One turn moves each row of this set onto another row. After a few examples, where does it send each row asked below?
Fola: [-17  16   5   0   1   2  12   8  -2 -13   9   1  -5  12 -11  -6  14  -2
 -16  -8  10  13   2  -7]
sugep: [ -4  13  -4  -2  -4 -14  12   1   7   0 -14  28   1  11  -4   4   9   1
  -4 -11   8   8   5  -1]
Fot: [  5  22   8   2  19   0   5  -6   8 -10  -6  21 -12  16  -3  13  10   3
 -16 -17   2   3   2 -20]
ged: [ -3  24   6  -4  10  -6  -6  -7  -2  -7   4   9  -9  12 -15   9   8  -1
 -33 -12   5   7   7  -4]
Mufi: [-16   8   5   4   4  -2  11   9  -1 -13   8  15   1   8  -2  -1   4   3
 -14  -3   0  14  -1  -8]
bosuk: [  9  14  -3  -6  -6  -6   4  -6  17  -6 -10  18  -7   1 -12  12   9 -13
 -13 -16  16   5  -1  -7]
Kebe: [ -9  19  11  -5   2  -2   8  -8  -4  -6   3   6   5  13  -4   2   9 -13
  -7 -26   4   7  17 -10]
mutef: [  7  14  -4  -3  -5  -7   9   1   9   4 -10  28   0   6  -3   3   5   1
  -2 -13  14   8   5  -1]
tepos: [  7  20  10  -6   6  -1   2   1 -14   1  -2  16  -9  14 -20   1  10   2
 -13 -17  -5  15  14  -9]
bope: [  7  17  -4  -4 -11  -3   0  14  -1  -2 -10  20  -8   5 -11  -3  16  -7
 -10 -18  15  10  -3 -18]
dogi: [ -5  14  13   0   2  17   7  -6  -1  -2  -6  14  -1  13  -3   5   5 -10
 -27  -7   3  15   5 -12]
zeker: [ -2  19   6   7   2 -11   3  -7  -8   3   9  22  -8   7 -15  -1   9  -8
 -15 -16   0  21   3   1]
lev: [ -2  18  10  -4  -2  -1   1  -6  -7  -6  16   4   6   1   4   5   4 -13
 -15 -18   6  10   9 -13]
nize: [  7  24   6   9  11  -8  12  -4  -4  -2   8  23  -8  10   0   2  11   4
   2 -19   5   6   6  -9]
negik: [  7  25   7 -10  -8  -3  13  -1  10  -3 -14  21  -3   9  -7  15  20   6
 -16 -12   9   9  -3 -12]
Zire: [ -1  17   7  -8   5   9  -1   5  -9  -2   5   0 -13  13   2  -2  -1  -4
 -21  -5   4   7   2 -11]
zut: [ -5  15  10  -4   5   7   5   4  -7  -9  -5   6 -15  16  -7   1   4 -18
  -6 -22  -3  11   1 -18]
Fedon: [ 18  17   5   1  12  -3   5  -9   7   0   8   8 -15   4  -5   6  11 -12
  -9 -15   2  10   2 -12]
Fep: [ -4   5   8  -8   2  -3   8   7   0 -12   7  -2  -6   6  -9  -4  12  -6
 -19  -7  -3  15   3 -16]
lof: [ -9   8   9  -6   8   6  15   3   6 -16  -2   2  -5  10 -15   8   8  -4
 -10  -7  -5  13   2  -9]
Daz: [  0  24  -7  -5  -5  -4   0   9  -1  -9   0  13   0   3  -3   9   5   7
 -13  -7  24  -1   3  -3]
pozov: [-13  19   9  -1   3  -9   9  -6  -9  -3   9   8  -7  16   2  -8   4  -5
 -11 -11   6   1   8  -3]
Kidi: [  0  12  -2  -5  -4 -17   9  -1   5   1 -11  27   1   7  -4   3   9   3
  -2 -11   9  -1   5  -3]
mil: [-16  18   9   4   3  12   7   0  -5  -7  -6  15   0  18  -6  -1   7 -14
 -13 -22   8  12   9 -13]
beva: [-12  16   9  -6   6  -4  15   9   5 -13   6   5   2  12  -2   7  11   4
  -6 -15  -6  18   3 -10]
Disov: [-13  22  16   1   3   2  15  -6  -4  -5  -2  21  -6  19   5   5   6  -1
 -20  -9  -2  13  -4 -10]
beruk: [  2  25  -6  -5  -3   1   0  10   1  -3  -3  13  -3   4  -6   9   6   8
 -12  -6  23  -2   0  -2]
pazi: [ -4  22  13  -4   3  -2   7  -5  -1 -11   9   8  -6   6   4  16   2 -11
  -8 -17  -5  13  -5 -12]
Digat: [ 15  17  -1  -5 -16   0   6   7  -1  -4  -6  23  -6   0 -11  -1  13  -4
 -10 -15  18  11   1 -15]
bili: [ -2  18  -1   0  15  -5  -8   0   2  -1   3  13  -7  10 -12  14  -1  -8
 -11 -20  -3  16   4   1]
deno: [  3  21  -2  11  15  -2  -3   1   6   0   8  18 -13  11   4   2   6   0
 -21 -10  14   6  -2  -9]
lavo: [  9  15  -5  -5 -12   2   4  14  -4  -2 -10  17 -10   5 -12  -4  15  -6
 -13 -12  16  15  -1 -15]
leg: [ 12  23   6 -13  -8  -3  10  -2   8  -9 -12  22  -1   6  -7  14  13   9
 -12 -15  14   3   5 -13]
met: [  8  15  -1  -5  -7  -8   3  -5   8 -11  -4  14  -7  -6 -14  16  10 -12
  -8 -13  12   2  -6  -9]
zeven: [  1  23  -7  -4  -5  -3  -3   6   7  -9  -5  19  -3   4  -4   8   6   3
 -14 -16  26  -1   2  -8]
giv: [  9  22   7   7   8   0   4  -2  -7 -11   2  16 -18  11 -12  -6  17  -5
 -15 -18  12   1   5 -22]
Fodun: [  5  12  -3  -7  -7 -10   3  -3   9 -14  -8  10  -7  -2 -15  14   9 -16
 -10 -16  11   4  -1  -9]
lurol: [  0  15  10  -4   5  12   1  -1  -4  -1   7  11   7   6   7  10  -2  -3
 -20  -7   1  14   7 -11]
fiza: [ -5  30  10   1   6  -1  -2   4 -11 -11   5  23  -6  11 -13  13   9   6
 -22 -21   1  16   2 -13]
velo: [  9  23   7 -13  -7  -2  14  -1   6  -7 -11  18  -2   5  -7  20  16   8
 -14  -9   7  13  -1 -12]

leg goes to mutef
Kidi goes to beruk
dogi goes to Kebe
Where do these go?
bili goes to fiza
giv goes to Fedon
Fep goes to lof
sugep goes to Daz
Zire goes to zut

One turn moves each row of this set onto another row. After a few examples, where does it send each row asked below?
ledip: [ -7  -5   3  16  -9  11 -11  -4  -2   6  -6  -8   7   7 -12   2   3 -10
   3   7   2  -9  -8   4  -1  -9  -2 -11  -3  -2   3  -6]
Kiv: [  7   4   0  -5  -5  10   4  -2  -3   8  12   1   0  -1   9  12   0 -19
   4  17  -6 -15  -3  17  -3  -2  -5   8  10   5  -2   5]
Zimeg: [ 20  -6  17 -14 -11  16  -2 -10   9  19   5  -1  -2   5  10  -5   3  -5
   0  -2  -8 -11   0   0   6  -1 -11  -9  12  -4  -2   5]
zun: [ -9   6  11   4 -13  13  -8  -4   9  -3  -1  -1  -3 -11  -5   6   0   3
   2 -16   2 -10 -14  12  12  -4  -6   1   0   5   8   3]
fepi: [ -7   2  13   1 -14  11  -3  -4   8  -2  -2  -1  -4 -11   2  -2  -2   2
   3 -15   2 -10 -17   8   8  -9 -11   5  -6   8   7   3]
mel: [  9  -1  -5   6  -4   8  -1   3  12   8  14   1 -10  -2  13   0  13 -13
   4   4  -2  -7   0  21   0  -4  -4  10   3  -3   0   9]
Fala: [-10   5   9   1 -16   9  -4   0   9  -5   0  -6  -6  -7   0   1  -6   1
   4 -16   1 -11 -14   8   8  -8  -9   5   0   7   6   1]
Sebav: [ -4  -5   8  15 -13   8 -12   0   1   5 -10 -10   6   7 -11  -3   2 -13
   7  10  -4  -7  -7   3   3  -4  -3  -3  -6  -4   1  -4]
Bidir: [  4  -8   2  -7  -7   9  -2   3   6  15  11   0  13   2   1   5  12 -16
  -7   4   2  -9 -17  -4   6  -2  -1 -15   0 -11  -4   1]
torad: [  4  -4   9  10 -10  18 -14 -13  -1  11   8 -20   0   3  -2  -5   0  -1
  -3 -13 -11  -9   2   9   2  -7  -6   7  14  -9   3  -2]
Fof: [ -1 -10   4  -9 -11   8  -4   4   9  10  12  -2  15   1   1   8  14 -11
 -13   3   1 -10 -12   0   4   1   1 -12   1 -11  -1  -1]
fiv: [ -8   0   4   6  -5  14   7  -3   4   4  -4   6  -3  -9   3   5  10 -14
   0  -3  -7 -13 -14  11  -9  13   6  -3  -4  -2   7   8]
bogu: [ -7  -5   4   7  -7  17   4  -6   1   8  -1   4  -1 -12   6   3   9 -11
  -5   0 -12 -15 -19  13 -11  10   0   3  -2   0   8  10]
fuda: [  7   6   7  -6 -14  15   1 -13   4  17   7   0   0  -3  -1 -13  -4  -2
  -7   0  -3  -9  -9   2  10   0 -10   3   5 -14 -16  -2]
moder: [ -9   5  10   0 -17  13  -5  -4   6  -4  -1  -6  -2  -8   0   2   3   1
   6 -20  -1 -11 -12   7  11  -9 -12   2  -1   7   9   2]
moz: [ 18  -5  23  -9 -12  14  -1 -11   8  17   2  -2   0   4  12  -5  -5  -7
  -5  -3  -8  -7  -4   4   4   4 -10  -5   8  -8  -6   5]
dedos: [  3   6  -1 -12  -7  13   8  -4  -2   8  14   0  -6  -4   8  11   2 -17
   1  16  -6 -17   0  13  -2  -2  -6   5   6   3  -2   5]
rir: [ 18  -4  20 -13 -15  17   2 -13  11  14   3  -2   1   7  11   0  -2  -7
   1   0  -7  -8   1   3   6   5  -8  -8   6  -7  -3   5]
Donav: [ -3  -2  16  12  -9  14  -3   8   5   1   7  -1   2  -2  -7  -1   4 -10
   0   6  -7  -3  -3   2  -2  -9   1  -2   8  -4 -12 -17]
begu: [  8  -6  10  11  -9  27 -17 -12  -4   7   4 -11  -4   5  -2  -6   0  -1
   1 -10 -11  -8   1  10   3  -9  -5   3  10 -10   4  -4]
duki: [  6  -2   8  10  -9  19 -13 -16  -4   8   1 -16  -3   0  -1  -8   0  -6
  -4  -9  -8 -10   4  11   3  -8  -6  10  11 -12   1  -4]
baduf: [  3   3  -2 -11  -8  12   5  -5  -3   5  16   3   3   3   7  14   2 -17
   3  13  -5 -17   1  15  -3   1  -6   3   8   1   1   6]
Nobap: [ 19  -3  23 -11 -13  16   0 -10   8  20   6  -5  -1   6  10  -2  -1  -5
   0   4 -12  -6  -3   1   6   2 -10  -7   2  -5  -4   5]
noz: [ -9  -5   5   6 -10  17   3  -1   0   2  -4   5   1  -6   4   4  11 -10
  -1  -2 -14 -15 -16  12  -9  13   0  -3  -5  -2   9   9]
Zim: [ -6  -3   6  13 -17  11 -11  -1  -4   4 -11 -10   7   7 -10   2   7  -9
   4   8  -3 -11  -5   3   4  -6  -2  -7  -5   1   1  -7]
Nado: [ -2 -11   4  -9  -5   6  -5   2   9  12  14  -5  12  -2   0   4  15 -13
 -14   5   1  -9  -9  -3   1  -4  -3  -9  -2 -12  -3   3]
kob: [ 10   4   7   1 -10  17  -6   4   0   6   3 -10   0  -1  12  18   0   6
   3   1 -10  -1  -8  19  14 -10  -9   4  11  -3  -6  16]
Pimo: [ -1   2   8  14  -9   5  -5  -8  14  12   7   5  -4  -5   3   2   7 -16
   0   4  -7 -19 -18  18   2  11 -12   0   4   8  -1  11]
bipu: [-10  -6   3   7  -8  15   3  -2   3   1  -5   3  -1 -12   4   4   8 -11
  -3   1 -11 -14 -18  11  -6  12  -1  -1  -4  -7   4  15]
suzo: [ 11   6   4  -3 -11  18  -6  -1   1   4   2  -8   5   4  12  16   4   2
   7  -1  -5   1  -7  18  16 -10 -11   2   8  -4  -4  17]
silav: [ -3  -5   7  16 -12   8 -11   1  -3   7 -12  -8   7   2 -11   2   7 -11
  -1  13  -1  -6  -6   5   3 -11  -1  -4  -5  -4  -1  -7]
Ves: [  9  10   5  -5  -9  18 -12   2  -1   6  -1  -5  -1   3  10  14   1   6
   5  -1  -4  -4  -6  20  15 -11  -6   4   9   1  -7  14]
firid: [-10   7   5   6 -14  14 -14  -5   6  12  11  -3  -5  -1  10   2   4  -2
  -6 -10  -4  -7 -24  12  -3 -10  -5   3  -5  11  -2   9]
ked: [  5  -4   9   9 -13   7  -7  -5   3   6   9   5  -7  -4  10  12   3   3
   8   3  -3  -3  -3   9   3 -18 -11   6  -5   5  -8  15]
gituz: [  6   4   0  -8  -4  12   5  -4  -7   7  12   5  -1  -2   9  16   4 -17
   3   9  -6 -19   1  11  -2   0  -1   4   9   0  -6  10]
Minep: [ -2  -4  11   0  -3   7   2   2   7   8   3  -2   9   8   2  -3   1   0
 -12   3   2  -5  -6   4  -7  -2  -4 -11   5 -10 -21   6]
fekan: [  0   1   8   9 -12  18  -6 -10   9  18  -8  -8  -3  -9  -6  -6  11   1
  -3   5 -13  -1  -1   7   1  -6  -4   2  20  -8  -4  -4]
kavel: [  2  -9   9  -9  -9   4  -3   5   8  13  12  -1  13  -1   3   6  10 -12
 -16   3   3  -7 -13  -3   2  -5  -1 -11   1  -8  -4  -3]
div: [  6  -3   8   9 -12  25 -11 -16  -4   6   4 -18   0   3   1  -2   4  -3
  -2 -13 -10 -10   5   9   4  -7  -5   6  11 -11   0  -1]
mupun: [ 10   2   5  -1  -6  13  -8   5   3   3   2  -7   3   0  13  13   2   3
   4  -1  -2  -1  -9  20  15 -15 -10   7   9  -2  -6  16]

dedos goes to torad
firid goes to Minep
Where do these go?
gituz goes to begu
moder goes to Fof
bogu goes to moz

